A single turn carries every row of the set below to another of its rows. Some are shown first; where does it send the rows asked next?
J751: [  2  -4  -9  10 -18   6   2  -6  -9  -2   4  -4 -25   7   3  -2   8 -13
  13  -5  14   3   2]
J479: [ 14  -1  -3  -6   0  -2   3 -14  -5   2  -5 -12   1   0   5  10  15 -14
  -5  15  -6 -11   1]
J819: [ 17  15 -14   7   0  -4   6  -3   5  -9   6  -9 -16  -5   9   5  -5  -8
   5 -13  -3   1 -17]
J516: [ -8   7   7  18  -4  13  -1  -3  -6   0  -8  10  -4   3 -12   8   4 -12
   4   1  -2 -11 -15]
J793: [ -7   9   0 -14  -2  -7   8  -4   1 -14  -5 -16   1   1  -9   5  11  -2
  20  -5 -11  -6   0]
J757: [  4 -12  -3  -8  -1   7  16  10  -6 -10   6  -6 -13  10 -14   9 -11   6
  -8  -5   2   5  -8]
J203: [ -3   8  -1 -16  -2  -2   6  -7   1 -11  -8 -13  -2   3  -4   5  10  -3
  21  -3 -16  -8  -3]
J899: [  9  11  -2   3   2  -5   5  -3  12 -14   3   7  -6   3   5  -6  -4  -6
  16  -4  23   3   0]
J637: [ -6 -12   0  14  -4   6  23  -2  -5  -9   6   4  -9   1 -14   2  -8  -3
  -7  -3 -14   5  -2]
J776: [ 10  -3   2   7  -4   2  16  -9 -13  -1  -2   3 -14  -6  19   8  -5  -4
 -12 -11   5   0  -7]
J341: [  8  -3 -11   6 -25   7  -1  -2  -1  -7   2 -11 -23   4  -2  -8   3  -4
   9  -4  14   3   3]
J861: [-10  -1   7  -7   2 -11  12 -10  -1   8   0   9  -5   2   9   9  14  -3
  -2   1   0 -13   7]
J427: [-15   5   6  12  -2  14  -4   0 -10   1  -6   8  -1  -1 -15   4   1  -6
  -4   4   4  -6  -8]
J726: [  3  13  -1  -5   1 -11  -2 -14   9 -19  -5   2  -7 -14   1   6  -4   9
   3  -6  16   5  -1]
J680: [-13  10   3  10  -2  15  -6  -2  -7   3  -6   5   1  -1 -18   2  -1  -3
  -4   7   5  -8  -3]
J620: [  1  -1 -13  -6   2   3  -1  -7   8 -11   0 -12   1  -7   8   6 -29  -3
   0   6   1  -6  -2]
J650: [  0 -20  -4   7   3 -23   9 -12   6  -7   6  -3  -5   2   9   2  -2   5
  12   1   4  -6  -2]
J871: [  5   1   8  -9  -9  -8  -7   3  -1   5   5   4  -2  -6  11   0  -5  -1
 -13  -2 -10   8 -10]
J629: [ 11  -6  -2 -11  -3   0  -4 -18  -4   9   8  -2   3  -3  -7  -7   2   3
  -8   6  -3 -20  -2]
J256: [ -1   9   3 -19   2 -16  10  -8   1  -9  -2 -12  -3   1  -4   7   3  -6
  -3  -6 -14 -13  -3]
J101: [  8   1  -9   1 -28   4   2   1  -4  -6   0 -12 -22   6  -4 -11   1  -5
   2  -4  12   3   2]
J857: [  4 -14   2  17  -9   8  11 -13  -7  -8   2  -7   4  13  -6   5 -14   4
   1  14  10   1  -6]
J57: [-14   0   3   8   1   3   5  -4 -12   1   7   6   8  -1 -15   3  -7   4
 -11   5  14   3   1]
J172: [ -3   3  -6  -4  -3   2  12 -10   3  -6 -12 -11  -5   6   1   6  13   0
  27   2 -11  -5  -5]
J699: [ 21   6 -10   3 -15   1   4   0   7  -6   4 -18 -15   0   2  -7  -8   7
  -1   2  13  -1   2]
J109: [ -3 -17   7   0   0   1   4   1  -3 -19  13 -10   3   1  10  -2   2   8
  -7  -8   9  -8   8]
J314: [  7   3  -1   2   6  10   4 -12  11  -3  14   1   6  12   7  18  -8  -2
   0  10  -2  -5 -15]

J637 -> J479
J857 -> J861
Now these:
J629 -> J726
J776 -> J314
J751 -> J516
J699 -> J57
J203 -> J341
J109 -> J871
J101 -> J680

